(in the rows, 128 means zero)
Rotation paths and how fast each direction turns (degrees per step)
Each turn is a multiple of 5 degrees from 10 to 175, or 0.
Each row of a path follows its step; steps can be skipped.
path 1
step 2: [129 129 121 134 133 131 139 122 138 123 118 145 112 125 139 138 129 132
 128 124 122 139 115 134 127 120 137 117 146 119 110 147 127 124 137 118
 130 120 130 135 122 122 128 136 116 118 133 138 121 125 130 123 140 119
 130 130 136 122 124 128 117 125 130 127 133 127 141 132 143 133 128 126
 130 125 115 136 131 124 127 130 131]
step 4: [126 130 128 136 132 136 138 122 123 131 131 138 123 123 136 130 141 138
 116 132 139 121 113 125 137 133 138 113 148 142 117 126 124 125 137 130
 122 139 109 128 129 127 110 122 139 134 125 131 128 119 117 130 119 125
 131 130 122 133 123 128 136 118 119 127 122 139 131 138 123 121 135 137
 128 135 135 138 130 116 127 123 138]
step 10: [128 128 114 119 141 130 138 126 106 124 131 128 137 124 123 127 125 132
 120 107 134 130 128 132 127 137 129 124 123 112 131 123 135 124 134 131
 131 130 122 136 131 119 108 121 141 130 129 124 126 120 139 114 129 125
 136 126 116 120 138 147 122 129 127 126 120 122 128 124 123 125 124 117
 135 114 145 134 138 133 125 126 133]
step 15: [131 126 124 140 122 139 126 110 111 144 123 116 134 133 122 138 127 135
 112 129 132 124 124 141 128 139 130 121 129 131 118 125 129 139 128 134
 124 134 118 136 143 135 128 120 131 133 127 129 139 127 120 141 131 113
 129 129 122 117 121 132 132 129 130 128 121 128 132 136 119 121 124 137
 115 123 142 145 116 125 124 124 136]
step 16: [130 130 124 132 137 118 122 127 116 130 136 125 123 134 132 114 118 122
 111 121 137 122 113 145 123 133 134 125 129 129 125 117 145 134 123 126
 110 136 124 128 117 131 127 143 142 123 123 130 129 134 112 131 128 130
 122 130 118 135 138 123 120 122 121 123 118 125 145 134 118 129 135 123
 120 134 122 141 116 125 129 128 133]
step 17: [138 124 120 133 137 140 107 109 127 123 127 109 121 125 121 125 120 133
 123 121 128 136 127 126 128 133 123 130 132 122 122 117 143 122 136 123
 130 127 127 144 125 134 142 134 145 113 118 132 126 134 123 130 142 119
 124 135 133 119 130 124 131 117 126 123 123 125 138 129 130 137 126 124
 142 120 116 124 128 123 117 132 119]
step 19: [133 138 133 132 123 150 125 113 111 126 124 127 131 131 136 144 131 137
 124 123 134 137 122 138 128 123 137 103 128 127 137 122 126 127 122 121
 133 122 114 132 128 136 117 131 130 132 125 138 130 132 139 124 130 120
 126 129 123 137 132 135 128 125 140 130 140 127 120 133 134 142 141 122
 141 131 121 113 132 126 140 130 124]
[126 128 126 129 128 129 126 127 127 130 128 126 129 128 128 129 128 126
 130 129 127 130 126 128 126 126 129 128 124 125 127 131 132 127 126 128
 127 127 131 130 129 132 126 126 132 129 127 129 128 129 126 128 128 128
 130 130 126 126 126 126 125 129 127 123 127 127 125 130 128 125 129 127
 126 128 127 127 124 129 129 126 127]
20
[131 128 128 128 127 127 125 125 131 126 127 129 128 128 130 124 129 129
 131 130 128 128 127 128 129 128 130 127 125 125 125 129 128 125 128 126
 132 128 130 127 126 128 128 128 126 128 127 133 126 129 131 130 126 127
 124 127 130 129 128 127 128 127 127 129 127 128 127 130 127 129 130 129
 125 125 126 129 131 128 125 127 126]
70
[126 127 129 130 127 129 134 128 130 126 128 125 127 125 126 127 126 128
 129 127 126 128 130 129 127 126 129 129 129 125 129 126 127 127 129 128
 127 129 125 126 131 125 125 127 128 124 128 130 127 129 129 126 126 127
 128 128 129 126 128 128 127 128 128 126 132 128 127 132 125 129 126 126
 124 129 126 128 129 129 130 127 127]
35
[131 128 127 126 129 125 130 131 129 128 129 128 127 128 127 125 129 127
 127 128 128 126 126 130 129 127 131 129 127 130 125 124 131 129 130 126
 129 130 128 130 128 130 132 129 129 126 130 128 131 130 130 125 128 127
 129 128 131 125 127 129 126 131 128 127 127 127 128 125 128 128 124 127
 128 127 125 131 125 129 128 128 126]
70
[129 128 126 126 129 128 130 130 131 126 133 129 127 131 130 126 124 127
 125 128 128 127 128 128 126 128 129 126 128 126 131 129 131 130 130 128
 127 126 128 124 128 128 127 127 129 132 128 124 126 131 131 129 128 132
 126 129 126 128 129 128 128 130 126 127 128 129 129 128 129 126 129 125
 127 129 130 130 130 125 127 127 127]
170
path 2
step 0: [126 130 110 136 119 136 125 150 131 137 112 133 141 121 123 124 122 121
 123 134 128 135 112 123 118 118 126 125 144 134 122 132 137 135 125 126
 142 135 119 129 122 126 125 132 121 125 139 130 118 129 121 121 116 127
 130 131 128 121 119 126 126 126 116 116 129 114 129 127 119 121 126 119
 129 122 128 146 132 115 124 139 133]
step 4: [138 144 137 125 116 129 134 118 136 120 136 127 129 123 125 126 144 121
 124 125 131 141 124 124 129 131 118 131 137 115 129 145 117 120 113 137
 120 130 125 124 118 120 123 135 108 132 127 119 133 134 133 123 119 113
 124 128 120 130 138 142 118 132 133 124 130 132 115 124 123 140 129 132
 131 135 122 138 129 117 129 138 125]
step 5: [134 132 111 120 130 120 138 120 129 123 112 137 137 137 122 124 120 131
 119 119 127 121 119 116 117 114 110 128 127 131 120 120 122 128 123 133
 119 132 128 130 122 134 137 123 135 129 124 123 124 126 119 121 113 115
 131 130 134 115 138 127 130 134 141 131 142 139 137 122 121 131 127 124
 143 128 127 136 112 111 133 128 130]
step 16: [143 122 127 132 137 132 135 135 135 120 124 128 131 120 140 134 130 121
 140 131 130 113 120 121 131 127 132 137 122 135 130 123 128 137 135 128
 139 137 129 137 130 119 122 145 133 142 128 130 123 136 144 127 123 122
 130 132 122 123 143 135 123 128 117 132 128 122 120 131 129 115 115 120
 136 129 128 136 127 106 128 153 129]
step 17: [138 129 113 122 146 116 130 125 136 126 124 115 132 119 125 121 133 139
 115 137 129 136 135 124 131 131 124 130 135 121 120 137 127 139 122 121
 139 130 132 127 136 121 115 128 118 128 114 135 132 123 132 126 124 126
 134 141 126 104 140 122 120 108 128 125 127 114 138 129 125 143 117 132
 126 127 120 135 133 123 127 129 121]
step 23: [129 139 125 108 128 129 110 131 118 127 109 134 132 125 143 125 123 124
 125 130 140 135 133 136 117 131 119 139 129 127 122 115 115 123 123 137
 130 129 129 128 131 139 114 118 144 118 129 133 120 132 125 124 123 120
 129 142 124 129 131 125 129 131 135 140 124 140 134 115 129 126 126 132
 143 127 117 127 120 122 124 117 133]
step 25: [126 112 123 130 127 120 123 123 127 123 133 118 132 113 133 119 136 126
 114 127 125 133 124 113 150 118 112 120 134 128 127 137 132 119 120 131
 121 126 138 128 128 119 134 122 128 123 141 134 123 143 134 125 125 124
 129 132 118 134 128 120 119 144 131 129 121 122 130 132 122 122 130 122
 122 139 119 121 140 119 113 109 125]
[127 127 131 128 125 131 129 131 129 126 128 131 128 125 128 130 132 130
 129 129 127 128 129 128 128 129 127 127 132 129 129 128 127 127 131 128
 125 126 129 128 130 124 129 127 126 125 126 129 127 125 130 129 127 127
 130 130 128 126 126 128 124 128 127 126 130 129 126 131 127 129 127 126
 128 124 129 129 125 130 131 127 128]
160
[131 127 126 128 130 126 128 128 126 127 123 127 125 128 126 129 129 128
 130 129 126 130 126 128 127 132 128 132 125 125 133 129 124 127 127 126
 129 130 132 129 130 129 129 126 128 129 129 128 127 125 128 128 129 128
 128 129 129 125 126 128 129 128 128 129 131 127 129 128 128 129 127 127
 129 130 129 126 129 130 130 125 126]
160
[126 130 129 126 125 132 129 131 126 129 126 129 128 128 125 121 126 128
 128 130 129 129 129 127 129 129 129 124 127 130 129 129 125 129 129 128
 128 131 128 130 126 132 127 127 127 130 129 127 129 127 130 126 132 130
 129 130 129 129 123 128 127 128 128 128 125 128 128 126 127 127 129 127
 129 127 126 129 128 131 128 129 127]
35
[128 128 125 131 128 126 126 132 127 129 126 132 129 130 128 127 129 123
 126 129 126 128 128 127 126 128 127 129 128 129 125 125 128 129 127 129
 125 131 128 125 128 127 127 129 130 129 127 128 127 127 128 127 128 126
 130 126 132 130 126 128 130 132 127 129 127 126 128 128 128 126 126 129
 128 124 128 125 127 126 130 126 126]
140
[129 125 125 129 127 129 130 125 130 126 127 131 129 128 125 128 126 130
 127 128 130 124 129 126 128 128 125 127 126 127 126 128 125 133 133 127
 126 127 128 128 128 131 128 127 130 126 127 130 131 125 128 128 130 129
 128 130 131 129 131 127 128 125 128 129 128 130 128 129 128 129 130 130
 127 127 131 126 127 127 126 126 127]
175
